A state moves one step at a time under one of 6 hidden systems, and each row is a state written as 18 numbers. Each run below is a few steps of one system.
k_371, run 1, 11 rows:
[[-12  26   3   0 -17  -5 -27  -9  18 -13 -51 -12   1 -24  36  18  29  -4]
 [ 23  34  12 -38 -17 -32 -10 -19 -17   5 -12  16  36 -24  23   4   5 -14]
 [ 21  16  -6 -15 -53 -12  24 -12   9  -4 -35  -8  24 -20 -13  -7  -7  32]
 [ -6  23  15 -10  -7   2 -14  16 -15 -11 -49 -29  27  -7   4  20  31  31]
 [ 10  27  -5 -18 -29 -17  -9   2 -32   3  -8  11  44  -2 -17  29  24 -22]
 [ 29   9  -8   9 -44  10  19 -15 -10  -7 -24   9  47  30  -5   3  -4  26]
 [  6   1   4 -22   6   6   1  29 -30   5 -11 -35  41  26 -13   7  17  39]
 [-12   0 -29   2 -10  -5  -1  30 -19   1  -8   9  32  24 -50  25  25 -12]
 [ 12 -10 -12  25  -2  26  -8  -1 -14 -11   1  27  44  47   2  24 -10  14]
 [ 14 -27 -15 -32   4  15   3  16 -22  17  37 -19  26  40 -13   5  -7  22]
 [-20 -34 -31   1   5   8   7  41   9  -2  -8  11   5  38 -40  -3   7   0]]
k_480, run 2, 11 rows:
[[ -9 -11  11   1  51 -12 -14   1 -32 -35  -9   6   4  -5 -37  -9   2  27]
 [ 12   6 -25  45 -16  30 -14 -15  -9  -1 -10 -26  25 -31   0  18 -16 -24]
 [  5  10  12 -24 -26  -1  -4  -3   3  33   1 -21  13  41  37   4  36 -18]
 [ -8  -2  -4  -7  32 -35  16  15 -13  -8   3  22  10  38 -33 -33   7  23]
 [-12   3 -36  42  24  26 -19  -2  13 -26 -16  -3  18 -26   7  13 -25  25]
 [ -7  -2 -10 -10 -15  -5 -33 -13   5  20   7 -17   3   4  30  48  20 -42]
 [  2  11  -5 -11  -8 -37  25   8  -1  16  10  44   8  39 -16 -34  15 -21]
 [-10   4 -15   7  33  20   9   5  27  -9   4  23   8  -9   7 -12 -37  57]
 [-20 -24 -19  -4   0  -3 -32   2  11 -12   9 -26 -22 -23   6  60  -6 -13]
 [  9  11   5  -5 -33 -14   0   3  -1   2  -4  40 -10   2   2 -18  21 -62]
 [ 12  16  25 -13  21  18  29 -13   8  25  27  35   6   1   7 -28 -24  37]]
k_207, run 3:
[[ -7  -3  38  15  13  21 -22  -6   0  10  -9 -32 -22  24  47  12  26  -7]
 [  3   0 -32 -15  -1 -16   2  -3 -20  29  35  16  27  33 -26  -7  17 -39]
 [  1   6 -20  -5 -14 -13  23 -12  38 -13 -19  28   8   2   9 -15 -30  53]
 [-14 -27  24  -9  39 -14 -33 -15  -4 -17  -5 -41 -35  -4  21  15   6   8]
 [ -9  -2 -33  16 -21  14 -19 -11  -3   8   8  18   4  14 -18  18  33 -56]
 [ 14  25   5 -21  -4   7  10  -5  22  16   6  49  29  -1  37  -7 -27  24]
 [ -2 -36  10 -45  22 -35  -7   6  -6 -15   7 -20 -32 -22 -19   3 -15  10]
 [-17  -8 -18  37 -11  30 -22   0   9 -25 -37  13 -11 -15 -16  12  25 -27]
 [  9  41  24   0  17  20 -10  -4 -11  27  26  25  30 -11  39  13  -7  -9]
 [ 17 -21   2 -47 -30 -31  25  17 -10   9  24  -2 -12 -14 -32  -1 -22  -6]
 [ -6 -18   8  20   4  27  -1  18  17 -28 -62   6 -12 -10  -5 -29   8  12]]
k_783, run 4:
[[ -1   4  -7  18 -10 -33  25 -13  27   2  -2 -24 -43 -31  -4 -39 -19  -9]
 [-31  18  29  15  19 -27  -2 -10   8 -19 -39   5 -28 -10 -20  11  30  21]
 [ 10   3   5   1  17 -50 -17 -34 -33   0  -3  -8  25 -22 -18  20  -4 -29]
 [ 14  23 -13  -1 -42 -35  17 -28  11   8 -12 -30 -10 -19   9 -31   2  -9]
 [-13   7  34 -19   5 -48  22   8   4  -9 -32  -7 -17  13 -20 -12  17  40]
 [  3  -5 -26  -2  11 -49 -19  -9 -28 -37  -9  -1  27 -12 -29  16  -6   3]
 [ 17  31 -18  -8 -56 -15  -1 -24   2  -1 -24 -25  27  -8  16  12  10   3]
 [ 10  -6  24 -47 -17 -41  20  25  -8   7 -11 -18  -3  32   2 -13  13  21]
 [  4  -5 -42 -11   2 -26  -7  13 -16 -47  -3  16  22  12 -23 -21  -4  26]
 [  8  24 -20  -3 -30  12  -7  -3   1  -6 -23  -5  49   1  16  37  -3  35]
 [ 16 -22   8 -49 -30  -9  -5  35 -17   8   7 -27   6  28  19  18   6  -9]]
k_783, run 5:
[[  6 -22  -9  -5  -4 -16 -18  35  -6  -3 -22 -29  28  42  38  20  -4 -11]
 [ -2  19 -42 -20  -1   2 -18  20  -6 -11  26  -5  16  38  28 -32  25   4]
 [  0  -2 -16  -7   5   9   6 -10  18   4  18  27  26  49  23  11 -15  43]
 [ -3 -37 -25 -17  14   8 -27  29  19 -11   0  -3  10   4  42  26 -34   3]
 [-14   8 -29 -30 -10  35 -30  12  19   1  11  25   0   8  28   1  33 -15]
 [ 14  -3  18 -29  11  24   3  -5   9  23  28  56  16  21  20   4 -17   3]
 [  7 -34 -20 -20   7  35  -6   9  23  -5  27  15 -20 -31  11  -4 -44   5]
 [-22  -7   4  -9  -9  59 -13  11  27   6 -15  33 -19 -19  -6  21  23  -8]
 [ 13  -3  38 -13  17  30  -3  13 -17  26  24  43   3 -19  -6  11  -8 -38]
 [ 20  -8   3  11 -11  44  14 -13   2   5  36   6 -31 -36 -12 -27 -26 -11]
 [-12 -12  37  26   5  45  19   6  17  14 -29   6 -29 -18 -29   4   5   8]]
k_480, run 6 (11 x 18):
[[ 17 -22 -33  25   3 -29   3 -19  -7  -6  19  -5  -2 -20  -9 -23 -40 -44]
 [-17  38  -7  -5 -27  31   9  -3  42  30 -13  -4 -11  -9  24 -13  27  16]
 [ -6  -9  44 -20  29 -58   4   1  -8  -7   1  11 -11  15  -4  29 -10  14]
 [ 13  -3 -46  21 -15  -3   2 -11   1 -32   7   0  -9 -32 -15 -41 -24 -11]
 [-10  17  26 -17 -11  35  -8 -26  29  34 -25  -5  -4 -21  24  23  22   9]
 [ 10  -9  24 -23   4 -67  15  16 -26   6  14  -8  -4   9 -17   8 -14 -16]
 [ 10  15 -33   7 -23  24   9  -2  10 -36 -12  10  -3 -16  -8 -51  -3  29]
 [ -5 -14  35 -24  23  23 -23 -29   6  23 -25 -16   7 -24   8  43   7  14]
 [ 18  -2 -10  -7 -24 -49  16  30 -31   2   8 -19   7  -1 -24  -4  -8 -40]
 [  9  26  -3  -8 -20  39   3  -5  11 -19 -20  23  15  10  17 -41  15  42]
 [ -4 -34  20 -23  39  -4 -19 -18 -14  15   0 -21  15  -5 -18  43 -11  19]]
k_371, run 7:
[[ -2 -13  11 -17  -7  14 -15  24   2 -35  11 -11 -25  29  41  13   0  39]
 [ -9 -25   1 -55  21   0 -18  -8  -9   9   4  23  -3 -11 -39 -11  26 -21]
 [  3 -11  -8  37  -9  38  15  12  29  13 -21  32  10 -23  -3   7 -36 -16]
 [  9   5  34 -16  -3  17  -8  28 -15 -16  31 -13 -30   8  39  22  -9  22]
 [ -2 -23  10 -41 -10  -3   1 -16  -7  -4   3  16 -28  -3 -45 -27  34 -23]
 [  3   0  15  47  19  44  12   4  14  13 -32  24  13 -22  -1 -20 -20  -7]
 [  6  22  33   3  -6  -1   9  28 -20   6  50 -25 -25  -6  20  30 -12   4]
 [  1 -17   7  -7 -24 -16   2 -29  -6 -19  -3   2 -40  18 -31 -31  38 -20]
 [  3  12  15  38  48  29   2 -16  -2  18 -22  10  22 -16   6 -39  -6  -1]
 [ -1  28   5  19  -8 -25  27  22  -7  28  42 -31 -15  -9   6  28 -20  -5]
 [ -4 -15  -3  14 -17 -31 -10 -25  -2 -42 -13  -9 -38  34  -2 -17  26  -4]]
k_189, run 8 (11 x 18):
[[  3 -15 -22  29  21 -40 -14 -12 -19 -12   6   8  19  -8 -21  21 -28 -38]
 [ 19  26   6  14  -9  12  16 -35   2  17  -3 -41  18   6  23 -19  -8  42]
 [ -6 -10  19 -51 -12 -21   5  14  -5  25  -1  -6 -17  14 -24 -11  42 -21]
 [ -5 -19 -39  33  21 -39  -5   4   6 -24 -25  11  19   3  -8 -15 -27 -17]
 [ -4  31   1 -11  16   6 -16 -20   4   9   5 -42  16 -11  37  11   5  45]
 [ 11 -31   9 -41 -35 -13  -2  -3   0  28   4  -6 -10  22  -6  18  19 -45]
 [  4  -4 -35  23   5 -15   7  12  22 -20 -34  26  22  13  14 -49 -18   1]
 [-22  23 -12 -38  21   2 -25   7   7  -5  17 -15   2 -23  16  25  10  47]
 [ 18 -42   7  -6 -34   2 -10  -5   1   6 -12  -7  -7   4   4  42 -13 -44]
 [ 19  22 -10  12 -10  24   3   7   5 -11 -18  26  20  12  38 -58   0   1]
 [-20  16 -15 -51   5   1  -6  18   3  -5  36  22  -3 -16 -23  26   9  33]]
k_207, run 9, 11 rows:
[[ -6  43   2   8  13  38   4   3  15   2  -2  -2   4 -18  30 -29   1  47]
 [ -4 -11  34  -4  11 -31   9  14 -31  11  26 -28 -16  16 -27  42   0  -1]
 [ 18 -21 -37  33 -35  25   6  15   5 -15 -18   5  11  23  -1 -26 -11 -21]
 [-15  33  14 -12  40  20   6  -5  11  25  18  -7  -1   6  23 -20  12  43]
 [ -5 -23  -2   9  -6 -51  14   8 -13  -3  17 -11 -14  24 -38  37 -12 -10]
 [ 14  -8 -24  31 -21  38  -8  -9  21 -24 -16   7  -3  17  38 -31  -7  -4]
 [-21  15  17 -30  45  -1  -2 -16   8  44  34  -6  -7   6   2   2  19  17]
 [ -5 -23 -24  19 -20 -51  13   8   7 -13  -6  21  -2  16 -24  28 -27 -24]
 [  6   0  -3   4   5  34 -21 -21  22 -25  -5   6 -15  -7  54 -38  -5  12]
 [-24  -2  18 -26  29 -11  -5 -19  -1  41  27  -1 -14  -5 -31  28  24 -11]
 [ 10 -11 -25  25 -29 -28   8  16  18 -16 -26  38  15  -3   7   7 -32 -33]]
k_82, run 10, 11 rows:
[[  4  10  11   0   8  44  -3   7  10  42 -16  17  13 -22  17 -23  13 -42]
 [ 18  40  -8 -22 -48 -24  40  15   1  17  21   2  11   6  -1 -20  -1  19]
 [  8   3  19  -3 -10 -14 -11 -43   1 -43 -41   0 -18 -25   3 -22   8  21]
 [  4   9   7  -9  18  48 -16   0 -20  28 -16 -12  26 -29 -19 -14  28 -23]
 [ 22  31 -18   9 -52   1  25   5 -10  11   8  15  36  33   0   1   6   0]
 [ 21   1  43 -14   5 -13  -8 -16 -13 -39 -26   6  -2  10  29 -24  -1  36]
 [  1 -12 -17 -23  30  28 -22 -15 -25   9  -4 -27  31 -15 -38 -10  21   9]
 [  3  15 -24  30 -26   9  -1   5  -1   5 -17  17  47  34   6  37   4  -6]
 [ 20  -5  44 -25   7 -10 -12  12 -28 -22   9   3   1  28  41   8  -5  18]
 [  0 -43 -27 -34  24   6 -17 -28 -11 -10  11  -8  11  10 -36 -10   1  21]
 [-16  -7 -24  25   8   9 -14  18  20   9 -37   9  41  10   9  43  -8  -1]]
k_82, run 11 (11 x 18):
[[ 27 -17   4  22 -47   8  28  17   8 -12 -28 -17 -20   5   5 -30 -19  -8]
 [-12  26   0  -9  21  17  -9  36  -9 -31  -8  11 -14 -21  -2 -45  24  16]
 [ -1  26  14  25  -1   7  25 -17 -20  13   9  17  13 -18 -60  10   1  12]
 [ 30   1  17  55 -17  15   8  -4 -20 -10 -13 -29   2  13  25 -13 -18 -11]
 [ -6  10   1 -10  23  14  -9  19 -20 -13  11  -9  -6  37   5 -52  42  16]
 [-10   9  -4  21  27 -39  14 -18 -11   7 -12  22  33  16 -45  -1   1  11]
 [  9   9   8  41  15  -5 -17 -21 -16   2  -2 -42  22   3  39  24 -18  -1]
 [ -8 -13  -2 -20   6   9 -20 -12 -11   6  23 -21 -12  55  12 -10  46  -9]
 [ -5 -18 -11 -13  28 -54  -1 -14   9   9 -19  35  29  26  -7  -9 -11 -14]
 [ -7  14 -14  -7  25 -17 -19 -15  10   9  12 -29  19 -24  38  36 -27  24]
 [-15 -21  -4 -27 -27   6 -18 -26  14  12   6 -21 -28  20   1  37  36 -14]]
k_189, run 12 (11 x 18):
[[ 14 -24  45   4 -19  14   8  -2  -6   9 -20 -35 -11  -9  -4  47 -19  15]
 [ 18   8  11  15 -11  19  -7  15 -27  -5   0   1  -8  14  11 -52  30 -48]
 [-16  26 -32  -1  17  -9   6 -18   2  -2  24  42  22   2 -40  -3   6  29]
 [  4 -28  32   6  10 -10  17  19  -5   7 -11 -37  -3   1  -8  38 -34  37]
 [  6  -6   5  20  -9  22 -20  -1 -18  -4  -8 -37 -24   8  10 -34  35 -44]
 [-16  24 -18   1  22 -12  -4 -35   6  16   4  52  31  22 -18  -3  20   1]
 [  4 -15   9  -3  13 -27  28  24   4  13  16 -22   2  15   1  22 -45  40]
 [ -8 -21  -5   8 -14  18 -15  -4  11 -11 -20 -49 -45  -5   9 -21  28 -20]
 [-15  19  -2   2  30  -7 -22 -28   5  15 -14  51  27   6   8  -1  25 -32]
 [  8  10 -13  -3  -1 -25  27  15   9  15  45  -1  12  11  16  15 -50  27]
 [ -2 -27   8 -15 -30  14   2  -7  25 -11 -23 -34 -52  -9   2 -15  14  12]]

Name the system that made each run.
run 13, 2 rows:
[[ 25  -1  28  19 -11  -3  22  -6  -3   4   6 -43 -19 -11  30  -7 -38  14]
 [-18  -6 -23  -6   1  16 -16   4   4 -17  -7 -25 -34   8 -12 -43  45  -1]]
 | k_82
run 14 (2 x 18):
[[ 10 -21 -20 -18 -20  38  13 -18  23   4 -30   4  23 -15 -26  -8 -15  41]
 [-25  10  12  -1  35 -14 -21  35   1   4 -26 -39   7 -14  24  30   8  11]]
 | k_207
run 15:
[[-21  14  -2   8 -24 -36  36  36  31  24 -24  -8  -8  -6 -17  25  -7  10]
 [  3   9  24  -2   3 -29 -25  17 -38 -55   0   9 -19  -2  12   7   8 -11]]
 | k_783
run 16, 2 rows:
[[-28   4 -44   5  18 -19   7   9  17 -17  16 -16 -17  11 -24 -10   1  48]
 [-18 -33  26   1  29  -1 -29 -16   8   8 -33 -33 -12   3   8  41  12   2]]
 | k_189
run 17:
[[-13  -7 -29  -7 -10 -36  -7   8  29 -33 -21  18 -31 -27   2 -26  -1 -15]
 [-16  32  20   0  23  20  -1  -4  18  24   8  24 -10 -60  -3  11  -7  -4]]
 | k_82
run 18, 2 rows:
[[  5 -14  20 -11  15  51  10   4 -19  41  22  -7  13  23 -31   9  13  10]
 [  1 -19   0  30   1   9   9  68 -19 -12  -7 -21   3  30  -9  11 -10  -1]]
 | k_480
run 19, 2 rows:
[[-20  25   5  23  -1 -17  -4   4   6  26  12 -45 -30 -10  19  19  18 -31]
 [  2  27  24  25 -13 -44  20 -20   1 -17  -1  20 -23  34  10 -24  13  -1]]
 | k_480
run 20 (2 x 18):
[[  6  17 -34  44 -43 -16  -3 -26   6 -24 -10 -13  -8  -9   7   0   2 -29]
 [  3  34  18  -8  18  -7 -11 -33   1   8  -6 -11  16  22  47 -22  19  28]]
 | k_371
run 21:
[[ -1  -6   5  14 -32  11  -9 -60  12 -11 -10 -19 -32   8  -1  13  27   2]
 [  0 -12  28  -9  34 -32   9  11   1  35 -45  -4  20   7  -3 -24   3 -21]]
 | k_783
run 22:
[[-30   1  31 -13  26  -2  15  -7  31  37 -13  -6 -38 -28 -19  -3  12  10]
 [-10  -4  10  17  18 -37  -6  -7  -8 -16   7  38 -24 -26 -31  14  -8 -41]]
 | k_783
run 23, 2 rows:
[[ 12 -11   6  23 -25 -13  12 -33  -9   0 -10 -12   7 -29 -36  43 -27  -5]
 [ 30  23  46   6 -10   1  17   1 -29   3 -21 -19   8   5  15 -44  11   1]]
 | k_189
run 24, 2 rows:
[[ 11 -11 -42   0 -39 -42  -2 -22   5 -36   6  21  -3  12  -5  -2  -9 -15]
 [  6  23  18 -25  -3  -3  -6   0  14  -4 -52  -2  26 -13  33  -9   5  38]]
 | k_783
run 25, 2 rows:
[[ -6 -24   8 -23 -34  14  14 -21  13  10  18  -5 -49  -4 -37  11  16  -7]
 [  9 -20  -9  14  -4  -2   5  27  22  -2 -35  27   0 -26   8 -30 -25 -44]]
 | k_82
run 26 (2 x 18):
[[ -1 -19 -30  19  11  -4 -31  -1 -29 -12 -13 -30  19 -12 -22   9   9 -44]
 [  7  56   1  22 -33  -4  22  -5   2  34  -1 -13  13  14  18 -18  22 -12]]
 | k_783
run 27:
[[-24  19   9  19  17  22 -11 -20  18  14 -18  20  22  35  16  34  28  22]
 [ -2 -27 -24  14  32 -47  -9   4  -5   5  21  -3  13  31  11  12 -30 -28]]
 | k_480
run 28 (2 x 18):
[[ -5  10 -44 -15 -18 -28  18  -4  16   1  19 -31  -1 -17 -13   1 -24  36]
 [-24  -2  14  19  -9  10 -24 -17  26 -19 -43   6 -34 -18   8  27  27 -15]]
 | k_82
run 29 (2 x 18):
[[ -1 -22  31   5  13  11 -12 -46 -11 -25 -13  27 -27   9 -31 -15  23  -1]
 [  4   4  -3  15  27  -3  10 -10   0  35 -23  -8  40 -41 -23  -7 -26 -12]]
 | k_783
run 30 (2 x 18):
[[ 13 -20 -16 -37 -47 -19  26   8   0  25   9  -1   8  16 -38   5   0 -16]
 [ -5  -4  -5   5  18   6  -6  18  22 -26 -55  12  12   6  19 -36  -3  34]]
 | k_207
run 31, 2 rows:
[[ -7  25 -25 -43 -21   0  -3   6  20  -8 -32   2  13 -19  -1 -29  28  29]
 [ -8  14  22  -9   4 -13  -5   8   7   7 -47  21  36 -28  -8  44  -2  14]]
 | k_371
run 32:
[[ 20 -30 -11  -4  25  21 -21   1 -30   1  27 -25  29  34  19  -1 -14   2]
 [-23  -2 -33  16  -1  29  -8  25  -4  13  -1 -13   9  30 -33   5  42 -10]]
 | k_480
run 33:
[[ 13   4 -48 -26 -24  24 -19 -31  -5 -14  26  18  31  13   0  -5  12  17]
 [-16 -14   6 -37   4   4  -5  -1  29  14 -19   0  14  -3   4  47  -9  48]]
 | k_207
